In the data rows, 128 means zero.
There are 3 hidden groupings, and every row belongs to one group of each.
Here is the table:
[118 146 215 213 115  72 135  63 134  86 137 159 105 146 125  99 111 116 117 170 111 182 113 170  69 108 117 179  87 154 163 140 119 178]
[124 162 101 123  92 214 193 182 146 179 120 126  74 175 112  99 161  99  86 159 140 138 124  99 129 139 122  80 151  91 115 117  67  83]
[110  93  93 124 130 110 111 144 121 137 163 124 168 101 125 200 131 138 166 104 140  48 110 130 148 181 152 112 145 194 142 150 136 109]
[111 122 111 110 110 115  96 163 107 129 158 124 143  94 100 195 102 166 175 128 136  70 115 123 159 170 172  96 171 183 128 139 141 121]
[118 145 159 122  59 196 175 160 132 167 150 106  58 182  96  59 139 104  99 170 121 146 101  72 128 149  80 135 113  67 134 125  72 145]
[104  87 145 124  69  82  90 143 101 125 204 108 159 108 103 135 104 152 173 119 113  52  82 111 140 202 118 157 104 169 146 174 143 171]
[103  96  89 128 128  90 107 138 110 150 156 106 157  88 120 198 129 143 172 118 131  44 120 141 143 175 140 113 135 192 126 147 125 110]
[101 152 154 200 178  91 139  89 141  64  84 164 121 142 139 131 119 116 124 183 137 199 157 183 108 105 162 129 134 161 120  87 123 114]
[115 135  82 134 112 222 182 160 142 158 104 119  83 185 123  80 169 107 102 163 143 146 142  97 160 163 135  88 128  96 105 100  82  81]
[ 95 130 104 133 121 217 181 147 142 157 106 126  90 191 132  80 184 102 108 156 137 139 144 110 147 157 120 103 123  86 101  92  73  63]
[184 109 145  45 144 110  80 111 119 101  99 117 157 116 146  53 111 141 111  89 110 168 135 111 163  84  82 176 117  29 111 138 180 185]
[128 161  97 128 107 219 186 173 152 174 111 117  72 172 117 108 158  96 102 157 142 144 132  93 127 142 126  91 151  96 123 107  67  84]
[185 114 146  57 134 118  86 109 115  99 104 103 152 117 143  59 106 153 109  82 107 165 135  90 166  82  87 171 105  41 117 136 176 187]
[110 152 164 214 166  91 158  86 139  93 109 180 116 144 147 145 123 106 108 151 125 182 147 201  68  87 148 134 116 169 146  97 114 119]
[116 131  95 133 117 220 183 153 148 160 115 133  91 181 131  85 169  98 107 164 131 151 140 104 150 158 128  85 118  89  99  98  75  74]
[100 150 155 208 178  97 141  71 137  66  86 165 113 145 140 142 126 119 131 177 127 194 150 188 100  92 158 127 131 166 127  92 132 116]
[127 125  86 139 110 198 185 150 161 192 122 123  91 182 129 110 179  94  94 144 132 136 127  94 123 139 113 104 115 100 128 104  62  81]
[186 168  99  45 159 142 103 153 143 129  76 119 131  80 142 139 119 135 110  59 115 150 157 111 128  48 120 121 146  64 114 119 177 140]
[ 92  88 150 108  89  89  76 119  89 106 182 100 163 122 103 107  86 168 175 146 138  70  97 109 190 208 118 157 121 148 128 159 149 163]
[109  91  93 124 130 106 113 145 102 137 169 125 173 107 129 191 133 137 164 118 135  43 105 149 144 181 144 112 135 181 131 138 131 111]
[112 183 158 190 157 105 155  96 138  72  92 169  94 133 115 157  94 118 118 173 136 192 142 181  90  73 165 118 163 167 143  98 128 124]
[104  92 107 132 130 113 116 136 109 145 161 133 166 100 133 188 128 138 160 108 132  51 127 154 145 176 151 115 131 192 133 147 128 117]
[115  83 156 127  86  89  87 128  90 140 197 106 159 110 103 138 105 149 168 116 123  60  85 121 140 193 116 153 103 158 148 174 142 177]
[119 152 169 215 168  98 143  83 145  92 111 176 113 134 136 154 129 107 105 150 132 181 148 195  73  82 155 138 116 183 141 111 122 121]
[179 114 143  52 131 110  79 107 124  95 107  99 155 110 135  48 113 145 115  89 102 166 131  89 156  79  93 168 103  30 112 142 181 172]
[ 97 161 157 207 180  87 136  81 132  67  74 167 125 148 140 133 111 116 114 180 141 184 157 183  95  97 157 132 141 168 117 106 124 114]
[112 180 220 192 101  77 130  85 124  72 132 151  85 144 107 102  68 121 105 179 127 196 118 162  89  90 127 166 135 147 144 128 131 186]
[190 161 106  55 164 134 103 138 135 129  84 130 134  83 148 136 118 136 112  66 107 162 149 102 127  40 126 135 151  70 107 127 162 136]
[178 156 106  57 171 138 111 137 154 127  76 119 144  84 140 132 128 137 104  58 119 163 158 108 137  48 134 118 149  78 104 136 180 134]
[103  89  98 127 127  86 106 142 114 143 165 120 174 100 133 199 132 140 166 108 136  43 105 147 133 175 152 113 127 193 134 142 137 118]
[113  98  93 134 132 109 109 142 116 145 159 121 163  99 132 207 136 142 176 115 138  47 111 134 132 182 157 104 141 186 139 152 140 115]
[194 135  96  67 168 125 114 131 149 155  85 130 152  82 166 133 157 124 111  57 109 142 154 110 121  52 112 150 132  71 114 119 167 121]
[120 145 155 210 155  81 148  75 155  97  93 166 115 133 141 164 126 105 107 151 132 188 149 186  59  84 146 123 121 172 142 106 117 115]
[108  97  95 133 138 101 104 141 111 139 167 118 169 109 124 197 130 148 171 122 131  50 115 134 129 194 149 121 143 194 144 134 129 123]
[ 97 120 104 117 117 112 112 155 100 129 152 118 139  97 119 200 110 160 178 124 142  51 131 132 159 166 167  86 180 194 123 144 142 123]
[ 94 120 103 120 125 110 111 156 111 135 151 116 137  94  99 192 107 151 170 123 139  68 125 128 156 169 164 100 171 172 136 144 137 122]
[195 125  89  66 170 126  98 124 140 147  94 138 159  95 169 142 140 121 104  42 131 140 142 129 121  61 117 144 121  74 112 121 171 110]
[122 129  89 135 102 210 191 155 154 186 134 130  89 180 130  97 174  95  93 145 125 136 134  99 116 145 113 102 108 104 129 113  66  76]
[ 95  93  90 124 150 120 106 144  99 113 142 116 170 109 123 166 121 153 187 148 150  67 137 125 176 197 165  99 153 171 119 142 150 106]
[ 90 102  93 109 139 111  91 130 109 110 140 115 158 107 127 175 111 160 179 133 132  70 131 132 187 189 163 106 148 168 119 131 140 108]
[108 100  96 128 123  90 113 149 120 149 171 131 170 104 128 191 123 141 169 108 131  49 113 124 137 181 151 110 142 193 135 150 134 103]
[122 159 101 135 104 227 192 169 148 183 115 122  69 159 108 109 169 103 100 167 138 147 141  97 126 143 124  85 144  99 123 106  73  90]
[186 119 150  64 117 108  93 109 137 136 133 116 152  95 159  70 127 133 104  81 105 154 110  96 115  62  75 188  99  42 136 145 173 184]
[198 118 162  59 130 107  92 114 133 131 120 117 161 104 138  59 122 130 113  63  99 166 122 103 125  68  71 189 105  42 123 145 168 191]
[103 152 157 214 170 101 139  69 130  59  95 158 119 145 133 127 115 125 123 176 132 210 149 184  97  94 154 116 118 169 124  93 138  99]
[ 95  92  95 123 137 108  97 131 107 115 153 106 157 108 130 168 111 158 178 126 145  56 130 130 176 194 168 108 151 171 126 138 146 109]
[110 122 146 124  85 196 157 140 126 149 152 113  81 196 102  18 153 114 105 185 134 150 111  81 150 174  87 134  94  80 119 122  78 137]
[ 98  87 100 121 131 110  97 139 111 148 167 121 157 107 123 199 136 140 163 110 120  50 111 136 142 180 151 111 138 191 133 141 135 110]
[190 130  95  55 177 134 100 133 143 136  82 137 155  86 170 129 151 136 112  57 109 144 154 123 118  50 109 142 125  80 113 124 173 127]
[103 122 109 120 109 116 113 165 110 132 165 109 142  87 101 190 104 155 163 118 152  65 120 124 154 166 173  92 165 189 135 142 141 104]
[126 122 156 132  61 184 180 142 140 178 158 115  85 188 110  48 163 104  88 150 121 133  96  84 108 157  81 127  79  71 142 138  65 140]
[112 123  92 129 116 218 172 149 151 160 103 125  94 186 126  76 180 114 109 164 137 155 144 104 146 173 130  95 127  97 107  83  73  80]
Some new rows, each followed by its group in each grouping, the grouping that moves the rows most first:
[104  94 159 129  87  91  92 121  94 128 201 108 157 117 119 140 106 148 180 127 125  59  69 119 146 195 125 152 114 162 146 173 144 167] A E G
[185 150 101  54 174 136 100 155 143 129  81 124 144  76 144 136 115 131 111  68 122 152 149 113 137  34 124 132 165  69 111 122 173 131] B F H
[103 167 150 198 171  87 144  72 139  63  79 157 111 140 140 130 101 114 126 180 130 197 165 190 101 104 152 136 129 159 124  93 135 110] C F I
[120 150 213 214 116  68 131  56 129  84 132 155 104 151 131  99 100 106 113 160 125 183 119 163  76  94 110 175  92 146 159 129 125 184] C E G
[123 159 108 135 105 212 193 171 153 180 111 118  68 166 111 110 161 105 100 151 153 144 135  93 135 140 131  84 136 101 114 108  68  79] D F H
[101  88 103 119 132  93 107 146 106 140 163 118 163 103 125 208 130 154 163 112 130  51 113 136 127 185 152 109 139 191 141 155 134 121] A F G
[ 99  96  89 121 134 111 104 138 101 114 154 111 156 115 126 174 113 163 171 134 137  68 124 133 175 196 168 109 155 186 129 135 148 105] A F I
[107 120 111 111 116 120 101 163  98 137 162 106 136  96 107 200 100 148 162 116 141  53 122 126 152 170 165  91 172 184 127 142 131 116] A F H
[197 145 163  57 126 117  93 132 124 106 117 108 133 103 132  88  95 138  96  93 111 161 126  99 132  58  89 165 141  38 117 139 180 198] B E H
[188 163 108  58 166 141 116 143 140 133  81 130 125  86 154 137 132 140 124  62 115 155 163 113 127  44 124 135 158  76 115 127 164 132] B F H
[100 150 210 200 121  76 124  59 116  55 125 146 117 154 125  94  76 129 119 206 128 200 129 177 101 113 114 171  96 131 144 120 140 174] C E I
[200 148 149  61 118 124  95 137 118 113 112 104 136  86 132  76 103 150 100  87 111 160 132 107 141  53  89 176 123  46 123 145 181 184] B E H
[110 183 225 203 117  83 123  80 118  62 133 147  86 145  95  97  76 125 115 172 126 191 115 167  92  88 116 157 117 158 148 127 134 179] C E H
[132 119  92 150 119 208 195 148 155 192 124 132  95 183 119  98 190  94  91 142 133 148 131 105 112 162 105 107 113 108 132 105  67  75] D F G
[104 192 169 195 151  93 151 103 143  83  87 172 105 123 119 156  96 109 111 161 133 204 161 193  78  59 161 119 154 171 135 114 128 123] C F H
[178 119  98  57 184 130  93 130 140 115  79 131 165 107 173  97 138 144 121  76 124 173 161 112 159  58 123 131 141  56  93 102 170 115] B F I
[121 146 220 213 121  68 129  58 146  82 128 159 120 154 136 103  93 103 114 172 118 187 124 172  70  98 112 179  82 156 156 127 128 186] C E G
[123 125 104 144 114 213 184 169 160 192 128 123  90 184 127 107 187  97  98 136 129 134 136 118 106 152 102  92 105 111 126 112  59  86] D F G
[114 156 156 212 166  90 163  79 153  83 101 173 119 126 151 146 135 105 104 162 122 178 147 189  70  77 141 135 117 177 139 107 114 121] C F G
[ 98  93  96 131 124 110 108 136 121 150 165 122 176 102 118 191 133 143 170 104 139  50 122 144 146 187 157 105 137 191 138 147 135 107] A F G
[ 91  85 154 116  90  93  85 126  87 108 178  95 165 126 110 116  90 160 172 151 138  64  96 112 181 200 135 148 124 147 140 152 151 164] A E I
[126 116 150 140  58 187 171 152 126 189 158 111  81 190 106  43 173  99  99 153 120 141  96  83 118 171  83 140  83  84 139 138  71 141] D E G
[204 117 152  63 136 110  98 116 132 128 123 119 155 106 141  79 124 132 106  59 101 148 111 101 129  56  69 181 101  39 120 152 173 178] B E G
[131 117 147 137  67 185 174 141 141 175 156 119  80 188 111  49 170  99  82 161 121 136  94  94 124 168  60 148  81  78 144 137  67 144] D E G
[103  84 100 122 125 105 108 144 109 154 156 120 171 106 132 201 128 142 171 102 135  51 112 143 142 177 160 108 131 193 140 151 143 116] A F G
[195 126  93  63 176 128 111 130 158 138  85 131 150  93 178 124 157 120 101  40 134 153 149 121 119  53 116 142 126  74 115 124 162 118] B F G
[117 125  83 141 116 219 200 155 146 184 124 135  94 181 134 111 182  92  95 144 136 147 130 105 109 154 107  99 109 104 121 110  59  79] D F G
[108 193 167 200 155  96 153  86 138  75  89 154  92 125 124 155  93 119 120 164 134 191 149 171  79  76 158 121 149 174 139 113 124 129] C F H
[191 161  97  58 157 122 101 155 134 126  78 123 136  86 150 129 122 142 113  70 122 155 159 109 128  41 132 126 163  81 103 121 167 132] B F H
[101  79 141 110  96  84  81 127  75 108 177  96 148 120  98 120  94 176 177 151 133  56  95 115 176 204 128 150 126 147 130 158 150 165] A E I
[128 118 152 129  65 185 176 144 134 172 155 131  89 192 107  47 163  91  95 159 117 131 109  78 112 154  70 146  78  89 137 136  66 140] D E G
